(in the rows, 128 means zero)
One turn moves every row onto another: examples first, then more rows asked
j141: [117 138 117 166 110 147 156 141 140 122 111 156 152]
j327: [107 120 155 140 124 126 134 126 116 112 123 151 119]
j608: [111 118 130 131 118 114 142 153 101 147 116 145 115]
j897: [125 144 125 171 108 132 158 141 132 108 113 154 143]
j467: [104 149 134 152 137 145 155 122 101 131 135 157 117]
j719: [137 145 107 157 108 127 157 145 124 117 102 167 148]
j421: [136 144 109 164 109 129 154 141 126 115 105 166 145]
j756: [122 139 123 142 137 104 145 133 129 137 116 154  93]
j268: [116 147 132 160 122 114 171 147 128 114 111 150 151]
j335: [136 145 113 167 111 122 155 141 125 111 104 162 143]
j363: [125 149 130 160 111 117 167 147 126 106 112 154 147]
j3: [115 142 129 176 117 130 158 139 135 113 113 149 148]
j577: [125 130 121 159 128 121 141 130 139 141 121 148  94]
j657: [126 137 116 120 128 101 163 145 125 149 115 159 110]
j730: [124 136 128 144 134  98 155 137 129 139 119 148  99]
j741: [110 123 152 117 126 114 146 134 109 116 120 156 128]
j205: [118 142 112 147 110 141 166 148 134 129 108 162 161]
j70: [105 149 122 132 133 151 160 126  99 141 133 167 126]
j745: [111 139 137 116 140 148 147 121 143 124 129 160 127]
j79: [105 153 129 130 137 140 164 129  95 137 133 164 125]
j45: [137 145 110 155 110 121 161 146 122 115 103 167 149]
j170: [105 149 126 145 133 157 153 123 103 138 133 163 121]
j867: [111 117 135 143 118 117 135 149 104 145 118 140 109]
j455: [127 132 103 119 120 128 155 143 132 158 115 164 112]
j716: [126 148 122 145 108 120 172 152 124 115 109 162 154]
j642: [109 141 145 121 144 137 149 121 140 116 130 156 123]
j474: [125 142 116 163 102 146 156 142 135 117 113 162 150]
j412: [111 113 129 147 115 131 130 145 109 146 117 142 110]
j19: [126 128 105 143 120 140 141 133 141 155 117 158 105]
j379: [118 145 120 141 116 119 174 152 126 123 108 161 162]
j228: [110 117 132 115 112 153 135 131 119 129 120 166 135]
j851: [112 114 121 135 110 137 131 148 108 153 116 148 116]
j37: [123 133 116 148 132 124 135 128 137 143 118 157  91]
j375: [126 145 114 146 102 138 167 149 129 120 109 165 156]
j297: [136 146 114 161 112 117 160 144 121 111 104 163 145]
j899: [110 122 137 102 118 131 145 137 110 127 119 167 138]
j136: [110 142 143 112 144 135 153 124 139 121 128 159 127]
j110: [124 133 104 134 126 134 138 130 138 151 116 165  99]
j171: [124 139 117 122 135 102 153 139 126 144 114 162 100]
j679: [125 136 104 117 129 122 149 138 130 153 113 169 106]
j192: [112 116 124 125 113 125 139 153 104 154 114 149 120]
j7: [103 152 136 143 139 135 162 127  96 130 134 160 120]
j584: [110 141 138 109 140 143 152 123 140 126 128 161 128]
j178: [109 115 141 139 116 150 127 123 124 121 122 157 123]
j198: [110 139 141 123 141 145 146 119 143 120 129 157 123]

j70 moves to j467
j851 moves to j867
j171 moves to j110
Now find these:
j741 moves to j228
j474 moves to j363
j421 moves to j297
j577 moves to j657
j136 moves to j745
j3 moves to j379

One turn moves every row onto another: examples first, then more rows asked
j68: [122 132 131  94 118 111 131 115 119 124 153 113 105 142 166 139 118 127
 112 121 117 141 114 124 136 131 112 114 126 122 120 125 123 129 132 117]
j188: [121 116 137 157 109 117 127 140 120 127 112 120 120 117 108 111 109 130
 140 145 137 124 136 107 136 123 146 143 132 134 135 126 135 137 147 156]
j926: [123 110 138 165 107 123 119 147 119 110 117 138 117 127 126 111 115 136
 127 126 137 118 146 101 133 126 145 137 109 132 117 140 131 130 146 127]
j789: [135 152 122  98 127 123 137 119 131 140 137 126 120 139 134 139 120 112
 116 137 107 132 115 141 131 129 111 134 153 100 142 107 130 117 128 146]
j356: [101 145 132 103 127 137 117 125 137 155 150 140 142 139 139 129 118 130
 120 109 119 136 109 124 131 135 115 135 145 108 128 117 130 118 107 104]
j664: [126 124 138 160 120 131 138 140 123 127 108 121 115 121  98  98 114 126
 121 140 135 119 132 112 139 119 139 147 126 136 137 126 134 131 149 149]
j147: [125 131 142 156 122 133 144 127 123 104 108 124 132 123 130 110 136 134
 130 134 151 119 135 103 129 106 142 130 124 148 126 149 144 149 138 145]
j806: [124 146 111 129 152 126 132 117 137 131 123 127 127 124 140 135 135 133
 136 109 145 134 107 142 134 112 134 132 142 130 127 113 154 134  85 106]
j729: [141 140 122 110 152 115 116 137 127 135 130 142 133 144 149 146 137 110
 128 114 113 127 113 142 125 129 124 120 148 103 137 147 132 114 110 116]
j14: [105 139 133 104 126 134 122 116 134 136 144 139 135 142 157 141 134 140
 108 112 133 152 113 132 136 127 121 125 119 121 104 123 131 128 118  98]
j374: [124 109 151 156 146 130 133 148 120 129 101 126 128 127 120  98 129 117
 124 139 133 118 131 109 135 121 147 121 126 142 136 156 134 131 140 131]
j594: [147 139 115 132 164 109 124 138 126 132 129 133 104 128 136 140 146 106
 128 115 128 123 125 156 138 129 130 132 148 117 134 124 143 124 102 122]
j437: [119 129 117 105 110 129 128 137 132 124 145 132 112 144 162 141 120 123
 115 127 122 137 116 143 114 131 119 122 126  98 123 121 108 125 128 110]
j770: [122 168 105 121 124 131 133 121 134 123 134 139 138 137 144 153 137 141
 128 106 134 132 116 145 118 111 121 134 142 113 130 121 132 133 104 125]
j601: [142 146 119 107 129  96 123 115 116 129 149 118 100 141 135 146 124 123
 117 116 108 131 122 133 150 135 116 130 145 114 134 121 130 115 132 139]
j114: [112 158 121 115 145 131 134 110 134 147 128 131 145 135 134 145 149 137
 118 109 128 145 111 144 143 121 126 127 142 123 123 129 143 122  98 114]
j106: [113 120 129 105 131 134 117 113 146 134 145 127 136 134 151 122 121 146
 119 112 149 136 102 120 134 117 125 131 132 124 115 107 146 136 112  93]
j328: [ 98 140 133  92 131 133 130 114 128 144 147 114 122 133 144 124 128 142
 113 108 129 142 100 132 137 123 115 123 135 134 129 124 127 130 116  97]
j272: [119 126 144 163 121 128 141 141 118 119 101 121 134 118 134 117 131 134
 140 136 146 126 133 112 123 113 148 130 133 147 130 146 135 155 130 149]
j795: [122 114 153 154 105 114 116 150 118 118 113 136 119 121 135 113 111 124
 134 123 138 126 135 104 124 120 144 140 115 144 115 142 130 141 149 136]
j799: [122 141 126 106 111 122 129 112 134 132 148 126 115 144 154 144 119 130
 100 130 118 154 120 132 144 135 117 130 124 110 113 104 123 121 141 126]
j573: [125 107 149 155 135 118 117 153 119 136 103 122 128 117 111 102 128 117
 130 133 137 121 126 118 127 117 145 136 134 141 138 155 131 136 148 139]
j762: [127 144 146 148 119 122 145 133 123 108 112 131 128 119 132 102 126 139
 130 141 150 117 148 111 121 111 138 132 125 149 124 136 134 152 137 143]
j993: [119 127 159 148 120 129 117 133 123 126 119 138 139 122 119  99 117 131
 123 118 137 116 136  87 145 120 138 138 127 150 123 137 149 133 138 143]
j548: [138 119 132 110 111 123 118 123 133 122 157 115 111 133 163 126 114 128
 102 122 132 136 118 124 134 126 118 125 132 110 119  96 123 138 137 117]
j439: [140 146 109 130 149 104 112 133 117 139 130 125 110 132 128 144 135 126
 124  96 111 136 113 150 140 130 127 126 145 122 137 138 129 110 106 116]
j889: [140 133 124 111 140 111 118 129 125 142 139 126 113 142 136 146 131 114
 106 130 106 145 121 146 149 140 123 126 136 101 128 123 123 104 136 128]
j892: [153 126 127 118 136 113 123 130 123 130 153 120  97 127 143 133 129 107
 110 130 114 124 131 138 150 142 122 129 153 103 134 102 127 125 127 140]
j104: [142 150 110 130 151 116 134 127 124 136 119 128 118 137 138 154 151 125
 115 119 119 148 118 162 135 126 130 127 139 109 130 133 128 117 113 124]
j733: [133 134 141 153 122 124 132 135 128 128 109 123 130 114  97  93 114 140
 130 148 138 118 144 108 134 120 136 140 136 139 137 123 133 137 143 148]
j359: [129 115 156 147 142 119 120 155 123 129 107 135 133 117 123  91 127 128
 125 137 140 114 139 112 125 121 142 122 128 142 132 153 124 138 140 122]
j48: [109 150 101 121 137 124 137 120 128 137 131 117 121 129 134 141 136 152
 129 105 131 138 110 150 132 120 126 124 139 126 137 128 133 130  96 104]
j84: [106 122 164 140 120 122 118 132 121 136 121 134 137 116 119 107 126 133
 136 128 146 117 135  93 134 117 141 146 135 146 127 143 147 142 144 143]
j460: [122 128 162 138 131 113 116 135 125 132 120 143 135 119 115  92 112 130
 132 137 140 113 143  91 136 127 135 138 129 147 124 135 148 132 141 137]
j552: [135 119 137 160 118 111 115 149 120 107 111 139 119 124 128 105 114 140
 130 136 144 119 144 114 120 119 140 130 114 138 119 144 125 139 148 126]

j889 moves to j14
j762 moves to j733
j272 moves to j188
Now find these:
j770 moves to j789
j993 moves to j374
j439 moves to j68
j892 moves to j106

